128 stands for zero in the data rows.
Here is a table of points, one per row:
120/113/138/137/137/104/156/123/66/119/96/116/42/110/125/138/87/79/77/106/103/133/114/128/159/115/92/152/117/96/171/148/141/104/114/49/110/126/132/149/115/97/85/87/188/121/138/133
91/116/134/205/149/110/167/145/167/159/94/148/212/146/80/102/121/181/104/65/169/183/91/156/127/126/162/138/126/122/129/151/112/118/127/112/63/118/167/175/145/97/107/98/111/158/174/157
152/123/93/123/138/100/77/135/112/132/116/79/117/184/156/155/146/132/110/142/157/126/124/140/131/152/184/175/151/78/124/165/110/176/130/136/150/184/129/92/89/142/96/115/105/139/181/154
144/138/125/111/148/125/129/155/139/151/109/161/86/113/175/80/88/58/143/152/115/143/111/152/131/192/154/112/155/137/142/192/83/93/170/143/114/133/127/108/167/184/99/105/86/164/115/93
142/53/115/147/149/91/162/124/126/81/126/114/126/155/134/123/117/163/97/120/109/80/161/136/112/66/48/104/166/94/135/107/106/98/167/171/164/152/148/106/189/150/138/165/124/111/165/99
165/102/107/126/91/119/125/140/150/77/155/168/138/110/190/151/87/77/103/157/164/141/53/52/155/93/139/124/121/131/93/161/107/137/105/80/159/103/102/111/168/124/120/146/95/111/146/197
69/108/137/119/73/122/136/128/114/157/125/189/103/199/125/127/162/102/154/121/144/155/113/137/157/152/85/154/137/98/165/84/171/161/145/114/97/99/104/127/192/123/130/144/108/96/86/147
155/111/121/128/112/92/92/137/156/166/104/199/134/155/131/167/177/95/131/159/174/119/157/149/102/141/133/55/136/76/137/171/181/70/157/87/172/108/94/154/75/80/155/179/132/172/139/103
138/49/179/178/169/90/157/128/119/125/187/89/103/105/144/61/159/96/129/117/121/141/140/118/142/144/141/83/143/136/120/100/102/126/62/114/89/129/92/150/71/92/142/126/98/153/94/125
150/159/186/90/100/91/147/171/116/150/153/138/129/134/115/133/194/136/162/89/168/116/146/125/112/109/99/81/113/183/193/189/152/170/72/163/163/142/162/113/172/100/89/114/126/117/138/154
152/100/75/199/98/102/84/80/137/153/154/123/166/39/111/101/115/119/145/135/150/114/123/146/117/185/95/161/146/165/193/161/146/125/110/134/136/146/155/100/110/162/145/161/160/46/139/112
138/201/132/140/153/112/102/157/184/143/105/97/86/113/121/126/124/182/158/137/165/161/59/188/182/107/130/147/127/124/132/56/131/48/73/118/176/107/108/123/148/112/154/152/102/133/140/143
191/161/111/113/100/136/119/131/52/123/99/148/126/142/121/84/127/92/96/160/117/153/109/135/126/77/121/144/144/97/150/92/152/157/60/191/76/104/159/118/115/163/132/156/110/182/128/109
95/169/101/97/135/126/92/140/77/155/156/98/152/134/162/71/121/149/79/126/102/145/113/136/145/136/142/105/199/113/135/139/118/143/167/156/138/125/56/90/131/21/132/124/149/83/121/147
182/99/191/97/134/143/159/164/181/103/140/99/148/131/153/151/59/122/192/93/147/118/154/136/129/113/127/162/144/67/145/122/156/127/143/166/64/98/133/109/79/98/91/134/130/81/117/114
196/150/94/115/104/142/120/179/110/129/102/106/168/136/138/117/156/140/110/163/171/84/136/145/114/101/18/154/117/184/103/165/121/120/150/92/74/132/90/176/105/124/128/99/133/144/104/132
150/159/119/107/124/128/142/163/152/115/178/102/160/121/66/148/127/102/172/131/116/138/71/154/128/122/125/92/189/145/118/89/103/153/180/95/129/176/139/161/117/151/108/146/222/131/86/155
111/146/95/119/143/102/113/115/126/140/92/154/106/107/163/214/134/139/117/78/138/95/105/135/82/154/131/76/153/139/115/98/129/153/118/208/115/72/93/146/119/151/90/92/108/110/137/89
140/147/191/133/111/154/97/147/123/128/136/100/100/98/87/133/134/146/67/129/141/151/141/38/102/202/103/112/131/114/99/82/133/77/142/99/137/133/194/133/150/110/66/103/111/126/149/112
89/142/142/149/196/157/89/104/137/133/92/110/132/120/147/178/167/64/159/113/90/131/171/131/98/128/104/135/134/126/74/148/99/128/95/138/127/95/201/97/135/124/155/180/191/156/140/206
120/103/104/154/84/94/154/129/118/96/83/87/114/125/87/143/135/106/123/115/128/105/161/175/151/133/196/172/134/174/48/154/151/125/89/146/155/107/104/174/163/118/116/129/156/83/95/103
112/99/77/124/129/150/80/143/82/116/149/158/96/136/122/141/107/140/145/36/140/179/76/90/145/90/109/86/120/139/110/137/88/124/126/163/158/134/154/130/56/154/149/118/123/138/96/92
124/149/116/161/138/110/170/152/70/102/93/151/126/109/173/164/102/146/193/192/142/117/127/85/176/140/141/123/145/135/138/122/75/121/143/179/100/133/157/128/159/58/168/93/127/147/116/110
100/152/144/190/63/173/152/219/153/119/110/114/117/70/110/115/117/137/73/104/160/99/169/101/159/157/157/124/160/87/105/91/156/152/127/125/124/155/149/86/119/152/174/131/163/175/96/138
104/76/133/112/136/114/153/100/122/123/183/102/117/197/126/175/104/169/120/148/144/124/111/157/128/186/118/167/189/194/145/105/143/130/115/87/144/121/137/104/127/129/141/124/149/215/162/100
125/143/82/127/54/178/188/41/111/144/165/95/131/106/124/117/128/84/172/119/152/157/170/145/96/74/151/113/111/132/123/100/155/112/127/132/140/162/124/73/123/108/121/75/119/161/169/130
104/121/98/97/111/107/60/129/178/69/161/150/130/135/59/77/87/116/120/152/104/53/112/150/43/106/169/102/122/149/142/125/165/112/110/123/98/104/168/146/180/70/126/115/126/147/130/138
130/94/93/106/123/142/106/113/155/122/93/149/179/97/130/123/216/99/164/107/52/137/128/126/201/127/97/129/170/116/80/85/113/158/108/88/114/132/134/108/130/117/82/130/80/128/171/74
115/175/125/155/169/126/116/158/105/115/135/144/149/122/135/116/67/143/173/130/135/199/188/116/136/69/118/155/151/128/108/175/149/145/150/79/202/107/129/147/145/132/99/130/91/129/104/78
160/158/123/180/181/156/88/123/106/64/139/126/166/179/124/160/116/124/137/101/104/118/132/105/173/174/133/94/39/141/133/131/175/140/94/90/94/151/92/77/166/125/126/115/151/149/98/85
107/109/115/86/109/83/69/145/73/113/137/132/138/161/156/90/175/123/161/130/167/134/163/135/145/120/166/141/87/111/136/92/118/49/162/112/99/96/160/146/135/169/170/78/166/72/137/149
120/126/100/130/123/170/161/125/203/173/143/148/129/198/160/103/141/176/98/132/100/82/161/86/166/105/125/139/134/148/157/147/118/72/96/158/125/108/143/118/90/143/46/101/165/130/64/166
147/158/119/168/143/65/147/150/179/148/111/123/143/154/191/95/126/67/95/101/105/126/143/116/95/113/124/149/63/183/175/60/160/147/182/135/183/102/114/132/121/126/143/127/140/128/140/134
118/115/70/91/191/197/167/173/102/163/88/141/108/100/134/111/104/148/135/173/133/86/127/118/107/135/146/98/85/111/174/95/114/197/96/68/175/132/160/141/121/124/116/116/126/101/150/111
118/81/189/123/160/204/114/68/101/148/51/89/171/119/130/163/87/119/121/132/128/147/102/122/131/118/136/104/165/158/156/133/184/114/140/149/140/131/129/148/119/132/162/99/103/125/87/185
160/79/106/76/160/75/130/161/135/183/178/126/161/84/76/164/149/147/137/163/78/149/136/84/122/131/131/185/111/97/115/117/190/127/118/172/160/133/109/151/157/159/142/78/134/164/111/157
104/144/101/102/124/56/122/86/143/187/138/117/113/127/186/162/82/172/98/131/117/172/174/128/102/124/104/85/126/131/86/119/145/161/109/87/49/176/151/125/142/149/146/178/103/95/102/143
116/136/159/180/98/158/78/119/156/137/162/94/108/164/108/140/96/112/131/181/94/142/174/170/135/156/58/106/107/88/113/140/63/182/118/150/163/62/115/175/118/152/152/75/93/124/141/154
131/138/211/145/107/89/120/88/97/171/81/152/145/136/161/115/103/172/176/130/90/69/65/143/81/115/122/121/108/74/72/135/96/122/112/102/167/197/119/73/118/154/121/95/140/131/82/129
85/176/132/150/176/112/124/53/125/118/166/115/101/105/101/99/159/112/130/151/192/48/101/104/182/112/123/147/102/125/91/119/168/155/192/163/119/138/158/175/100/130/85/144/96/148/109/142
154/184/108/99/124/172/162/70/124/145/149/161/117/128/148/98/108/131/141/79/99/109/110/72/126/153/110/189/140/75/126/175/123/137/108/132/133/120/128/194/141/108/198/151/165/134/186/102
220/113/151/74/117/153/127/97/139/177/120/124/112/170/138/112/118/115/90/90/115/119/155/155/177/128/174/72/117/158/109/118/92/156/146/138/128/173/156/168/163/118/160/144/137/91/151/113
100/118/134/135/85/142/144/155/119/141/127/88/129/184/100/100/123/123/174/138/120/132/88/82/69/167/140/171/110/180/60/113/145/114/134/157/130/114/133/121/93/114/131/199/99/100/135/98
84/129/167/81/184/135/147/132/157/136/162/196/153/130/68/146/89/78/66/142/181/113/136/184/149/114/107/182/104/162/105/122/98/113/120/140/128/163/116/57/106/120/178/111/118/110/130/103
76/145/130/107/143/149/111/112/182/83/87/92/125/120/153/125/164/109/144/131/173/148/147/68/80/114/117/137/148/106/164/140/82/109/79/130/124/200/67/162/154/151/138/102/131/136/122/75
153/161/116/86/103/106/154/103/129/72/129/128/153/134/128/162/161/142/111/83/82/81/160/122/106/136/153/153/152/136/186/131/92/147/150/84/150/99/164/112/81/143/185/105/46/107/80/154
96/152/163/114/126/89/138/107/116/92/86/153/131/117/59/114/82/128/144/141/90/129/170/81/176/138/155/94/136/150/167/119/102/127/124/136/114/137/72/133/69/170/93/175/136/137/211/166
125/107/124/178/121/206/120/166/87/144/190/168/123/96/147/173/133/149/128/103/92/102/153/173/103/113/153/158/115/130/142/97/132/82/139/154/113/199/76/185/145/134/86/169/96/119/142/192
185/103/142/159/150/148/105/86/148/81/99/209/48/134/130/96/180/180/138/144/137/192/129/130/83/125/134/165/172/158/113/101/111/183/157/139/113/128/107/103/112/115/125/100/157/100/124/147
99/162/158/154/157/160/172/167/129/128/164/125/89/120/121/126/166/159/115/151/109/103/96/132/127/102/154/78/163/134/88/176/207/104/134/83/104/86/108/92/129/203/179/86/129/83/187/108
152/141/87/159/131/130/164/105/119/169/136/81/138/134/37/171/164/103/115/174/125/145/112/113/98/106/163/127/97/89/163/148/75/112/150/131/110/117/109/109/147/124/136/184/112/82/96/99
85/127/191/115/85/150/122/110/152/98/139/130/161/118/193/176/156/144/76/206/77/173/89/166/138/107/152/126/85/141/138/137/143/144/134/152/133/162/197/176/98/131/134/141/167/125/127/75
106/81/108/85/100/118/99/155/177/137/103/93/63/84/116/122/141/171/150/93/92/135/137/133/150/119/97/139/48/152/160/184/128/139/188/146/109/124/107/81/132/92/148/154/133/168/132/128
127/146/94/91/152/133/205/118/107/38/116/131/147/113/129/77/119/145/122/128/147/179/109/187/112/213/101/91/77/85/108/163/146/107/128/149/166/128/125/136/129/145/106/157/113/139/103/173
108/96/184/117/115/141/109/117/98/150/147/108/176/81/136/112/134/176/117/117/176/109/137/150/116/107/173/152/98/136/130/112/86/136/151/94/121/26/78/118/162/166/95/187/161/186/117/110
There is one direction along which these points spread out most. Take the direction at right angles to it along which they spread out most. Then take the direction at right angles to both along which they spread out most. Go by this last direction. For each point below, how far along it does it lie, from 0 to 99? 50 is the average, and the first point above lies past it. One standard deviation of the points above along it is 16.
116/136/159/180/98/158/78/119/156/137/162/94/108/164/108/140/96/112/131/181/94/142/174/170/135/156/58/106/107/88/113/140/63/182/118/150/163/62/115/175/118/152/152/75/93/124/141/154 38
76/145/130/107/143/149/111/112/182/83/87/92/125/120/153/125/164/109/144/131/173/148/147/68/80/114/117/137/148/106/164/140/82/109/79/130/124/200/67/162/154/151/138/102/131/136/122/75 54
124/149/116/161/138/110/170/152/70/102/93/151/126/109/173/164/102/146/193/192/142/117/127/85/176/140/141/123/145/135/138/122/75/121/143/179/100/133/157/128/159/58/168/93/127/147/116/110 63
69/108/137/119/73/122/136/128/114/157/125/189/103/199/125/127/162/102/154/121/144/155/113/137/157/152/85/154/137/98/165/84/171/161/145/114/97/99/104/127/192/123/130/144/108/96/86/147 62
185/103/142/159/150/148/105/86/148/81/99/209/48/134/130/96/180/180/138/144/137/192/129/130/83/125/134/165/172/158/113/101/111/183/157/139/113/128/107/103/112/115/125/100/157/100/124/147 42
130/94/93/106/123/142/106/113/155/122/93/149/179/97/130/123/216/99/164/107/52/137/128/126/201/127/97/129/170/116/80/85/113/158/108/88/114/132/134/108/130/117/82/130/80/128/171/74 36
120/103/104/154/84/94/154/129/118/96/83/87/114/125/87/143/135/106/123/115/128/105/161/175/151/133/196/172/134/174/48/154/151/125/89/146/155/107/104/174/163/118/116/129/156/83/95/103 48
85/176/132/150/176/112/124/53/125/118/166/115/101/105/101/99/159/112/130/151/192/48/101/104/182/112/123/147/102/125/91/119/168/155/192/163/119/138/158/175/100/130/85/144/96/148/109/142 48
138/201/132/140/153/112/102/157/184/143/105/97/86/113/121/126/124/182/158/137/165/161/59/188/182/107/130/147/127/124/132/56/131/48/73/118/176/107/108/123/148/112/154/152/102/133/140/143 77
111/146/95/119/143/102/113/115/126/140/92/154/106/107/163/214/134/139/117/78/138/95/105/135/82/154/131/76/153/139/115/98/129/153/118/208/115/72/93/146/119/151/90/92/108/110/137/89 44
104/121/98/97/111/107/60/129/178/69/161/150/130/135/59/77/87/116/120/152/104/53/112/150/43/106/169/102/122/149/142/125/165/112/110/123/98/104/168/146/180/70/126/115/126/147/130/138 63
95/169/101/97/135/126/92/140/77/155/156/98/152/134/162/71/121/149/79/126/102/145/113/136/145/136/142/105/199/113/135/139/118/143/167/156/138/125/56/90/131/21/132/124/149/83/121/147 64
147/158/119/168/143/65/147/150/179/148/111/123/143/154/191/95/126/67/95/101/105/126/143/116/95/113/124/149/63/183/175/60/160/147/182/135/183/102/114/132/121/126/143/127/140/128/140/134 65
